128 stands for zero in the data rows.
Here are some points, one per row:
[134 156 204  49 120 170 174 156 113 101 119 128 147 161 128  98 144  74 150 126 176 147 137 131 156  96 140 107 105 165 149 158 144 117 137 150 109  88 134  82 113 171 104 145  82  97  93 204 105 118 144 125 117  82 114 128 135 200  53 142 140  98 108 113]
[134 132 147  46 201 151 176 189 123  73 112 119 153 166  95 138 118  72 111 156 182 148 118 141 165 144 150 147 117 180 132 122 156 139 105  87 112  71 137  75 122 139 112 127  69 107  64 220 106 106 175  84  93 108  93 135 170 144   2 151 146 106 114 114]
[128 134 192  98  20 131 151 175 129  76 142 169 152 139 171 163 177 154  91 118 159  99 125  84 194 123  80 102 174 132 187  96  85 124 190 125 126 116 100 160 147 140 147 154 136  50  99 130  95 159 137 144 107 135 179 127  50 132 134 152 137 150  58 156]
[101  80 100 162 182  90 124 204 119  88 135 174 131  98 106 173 136 149  83 114 120  90 126 137 137 181 123 154 153 151 112  88 136 146 104  76 147 125 111 180 117  92 157 108 108 107 125 140 111 140 156 147 133 161 103 121 153  62 113 148 144 136  93 124]
[149 134 125 134  72 140 114  45 147 171 124 100 117 135 168 117 116 143 148 128 116 143 121 123 122  91 119 100 111  90 143 133 112 112 153 165 118 151 126 111 151 135 119 142 175 147 136  81 140 120 106 105 125 123 154 143 100 148 177 108 109 150 157 147]
[143 152 144 100 117 150 139 115 132 138 126 105 127 151 147 116 113 110 138 143 136 153 128 127 134 120 135 130 129 129 143 137 140 118 127 139 115 120 134  90 134 141 113 135 130 129 116 144 127 125 126 111 108 113 119 134 130 158 111 121 124 117 146 128]
[137  81 221  97  25 175 121  87 115 177 166 123 129 164 217 108  66 123 140  94 105 143  94  79 163  34 145 103 124 130 236 181 130  75 172 204  97 166  86  79 131 148 110 146 143  51 126  68  90 176  94 188 116 113  95 114  55 163 163  65  95 117 110 118]
[139 128 121  96 175 150 134 154 133 152 141 104 131 158 140 129  46  90 125 144 121 158  97 144 128 115 174 163 145 158 154 138 179 110  88 125 107 121 124  47 122 122 106 116 110 127 101 144 116 138 143 110 103 124  49 127 180 119  69  98 111 115 174 103]
[140 149 169  65 117 139 184 171 133  46  89 163 143 140 115 153 206 112  95 144 212 129 140 125 198 162  86 108 127 150 138  93 120 144 150  87 124  61 129 151 148 152 150 155  99  82  68 210 108  85 184  62  83 118 173 137 121 153  40 191 159 124  78 160]
[127 181 170  81 126 143 170 157 120  74  95 148 125 133 105 111 208 101 135 134 193 134 162 151 155 163 104  94 109 143 105 120 126 142 136 118 129  70 142 134 128 158 126 151  95 122 100 221 123  95 164  82 119  93 167 131 141 192  64 185 159 113 101 142]
[144  98  98 137 137 121 118 101 153 147 133 113 133 137 145 159  83 148 102 146 114 133  92 113 136 118 133 150 138 121 153 103 132 124 119 110 122 141 119 116 149 107 139 120 154 126 118  77 134 129 131 104 102 159 107 137 124  81 137 105 115 151 142 137]
[139 125  53 174 147 117  84  99 151 193 159  65 111 135 160 146  29 153 116 167  70 145  93 108  95 142 159 186 176 104 141 112 145 124 100 114 122 172 132  82 144  92 121 102 174 165 147  49 148 159  88 117 116 164  80 138 144  66 176  80  97 148 194 121]
[150  12 101 102 146 120 120 136 162 120 159 114 144 176 199 221   9 156  34 168 112 130  43  85 192 162 144 202 166 142 226  59 146 112 127  63 105 133  85  93 173  78 141 115 158  61  66  73  85 139 152  86  45 194  70 142  98  19 100  90 102 168 142 142]
[158 203 112 117 115 153 135  60 149 164 106  71 119 138 128  94 138 113 168 158 147 166 141 133 109 106 121 103 110  97 103 147 130 129 124 151 118 123 160  81 148 152 110 142 150 184 128 131 162 101 112  67 124 104 150 151 147 180 128 130 126 130 166 141]
[134 221 101 161 102 114 124 127 138 138 124 117 121 102 104 110 179 143 153 131 130 121 158 141  99 136 105 107 156  97  76 126 110 146 129 134 142 133 150 140 134 133 131 132 147 179 157 126 160 139 113 115 152 121 173 139 135 149 166 149 137 139 135 142]
[159 199 105 100 133 163 126  75 144 176 121  67 105 159 126  90  89  93 167 156 136 179 121 150 103 102 147 122 124 110 122 160 146 114 115 157 107 124 150  41 141 146  94 132 145 179 121 123 155 115 124  63 119 107 121 147 151 165 111 104 112 118 200 125]
[145 199  98 163  62 125 107  46 138 161 109 111 101 113 126  91 180 150 174 117 121 140 166 148  87 118  95  77 118  67  88 141  85 131 161 170 137 152 147 149 142 142 118 146 175 193 168  95 173 111 103 102 155 114 216 147  95 170 207 137 123 138 167 153]
[138 121  72 178  98  96 103  69 154 130 112 133 112 105 139 162 160 186 105 138 119 114 137 119 127 160  82 114 132  77 116  79  84 143 148 106 143 152 128 194 164 106 152 135 185 154 140  74 162 110 125  84 124 162 189 144 101  87 194 143 126 172 128 170]
[125  34  28 193 242  79  98  67 156 134 108 120 118  95  87 167 117 164 101 153 102 115 121 144  94 189 125 169  72 109  69  84 129 159  85  68 151 136 144 192 138  82 152 100 152 183 146  95 163  66 132  95 132 175 124 133 174  43 152 135 131 155 153 137]
[102  96  41 200 197  69  97 157 130 119 134 146 120  88  91 165 129 167  99 129  93  94 139 148  94 200 125 174 148 122  84  87 124 160  96  74 157 145 134 196 119  83 152  95 136 164 161 108 150 126 126 141 149 170 127 123 155  51 164 139 133 145 143 126]
[ 90 145 132 160 174 108 125 162  91 114 119 164 127  86  53  79 186 110 177  91 110 103 180 171  68 133 143 120  86 138  44 171 128 143 107 148 157 124 152 180  77 137 123 112  84 169 176 175 141 123 118 205 199  97 144  94 157 164 143 151 147  92 119  94]
[ 42 109 210 152 162 115 130 255  36  82 143 217 137  72  50  65 198  94 169  41 108  73 181 148  92 116 160 111 112 193  71 203 139 133 116 164 160 127 124 194  28 150 130 113  25  90 182 202  89 175 120 255 228  86 101  70 147 167 119 148 158  54  42  64]
[ 86  54 199 178  76 125  90 129  78 171 167 174 141  92 143  88 117 139 163  48  60  88 125  94  97  33 150 104 114 140 155 205 116  98 156 208 138 194  95 174  75 137 137 121 113  76 203  54 100 192  71 255 197 119  95  81  79 131 221  72 111 105  72  88]
Along one direction, these points spread out more than along any other. Take the direction at right angles to it along which they spread out most. Go by this last direction. Where along it does each point below lie, from 0 to 99? The average is 50, and the first point in the table lies past the average. One standard deviation of the points above along it is 16.
[125  34  28 193 242  79  98  67 156 134 108 120 118  95  87 167 117 164 101 153 102 115 121 144  94 189 125 169  72 109  69  84 129 159  85  68 151 136 144 192 138  82 152 100 152 183 146  95 163  66 132  95 132 175 124 133 174  43 152 135 131 155 153 137] 42
[139 128 121  96 175 150 134 154 133 152 141 104 131 158 140 129  46  90 125 144 121 158  97 144 128 115 174 163 145 158 154 138 179 110  88 125 107 121 124  47 122 122 106 116 110 127 101 144 116 138 143 110 103 124  49 127 180 119  69  98 111 115 174 103] 64
[102  96  41 200 197  69  97 157 130 119 134 146 120  88  91 165 129 167  99 129  93  94 139 148  94 200 125 174 148 122  84  87 124 160  96  74 157 145 134 196 119  83 152  95 136 164 161 108 150 126 126 141 149 170 127 123 155  51 164 139 133 145 143 126] 37
[149 134 125 134  72 140 114  45 147 171 124 100 117 135 168 117 116 143 148 128 116 143 121 123 122  91 119 100 111  90 143 133 112 112 153 165 118 151 126 111 151 135 119 142 175 147 136  81 140 120 106 105 125 123 154 143 100 148 177 108 109 150 157 147] 44
[159 199 105 100 133 163 126  75 144 176 121  67 105 159 126  90  89  93 167 156 136 179 121 150 103 102 147 122 124 110 122 160 146 114 115 157 107 124 150  41 141 146  94 132 145 179 121 123 155 115 124  63 119 107 121 147 151 165 111 104 112 118 200 125] 56
[ 42 109 210 152 162 115 130 255  36  82 143 217 137  72  50  65 198  94 169  41 108  73 181 148  92 116 160 111 112 193  71 203 139 133 116 164 160 127 124 194  28 150 130 113  25  90 182 202  89 175 120 255 228  86 101  70 147 167 119 148 158  54  42  64] 28
[143 152 144 100 117 150 139 115 132 138 126 105 127 151 147 116 113 110 138 143 136 153 128 127 134 120 135 130 129 129 143 137 140 118 127 139 115 120 134  90 134 141 113 135 130 129 116 144 127 125 126 111 108 113 119 134 130 158 111 121 124 117 146 128] 57
[101  80 100 162 182  90 124 204 119  88 135 174 131  98 106 173 136 149  83 114 120  90 126 137 137 181 123 154 153 151 112  88 136 146 104  76 147 125 111 180 117  92 157 108 108 107 125 140 111 140 156 147 133 161 103 121 153  62 113 148 144 136  93 124] 50
[ 90 145 132 160 174 108 125 162  91 114 119 164 127  86  53  79 186 110 177  91 110 103 180 171  68 133 143 120  86 138  44 171 128 143 107 148 157 124 152 180  77 137 123 112  84 169 176 175 141 123 118 205 199  97 144  94 157 164 143 151 147  92 119  94] 30
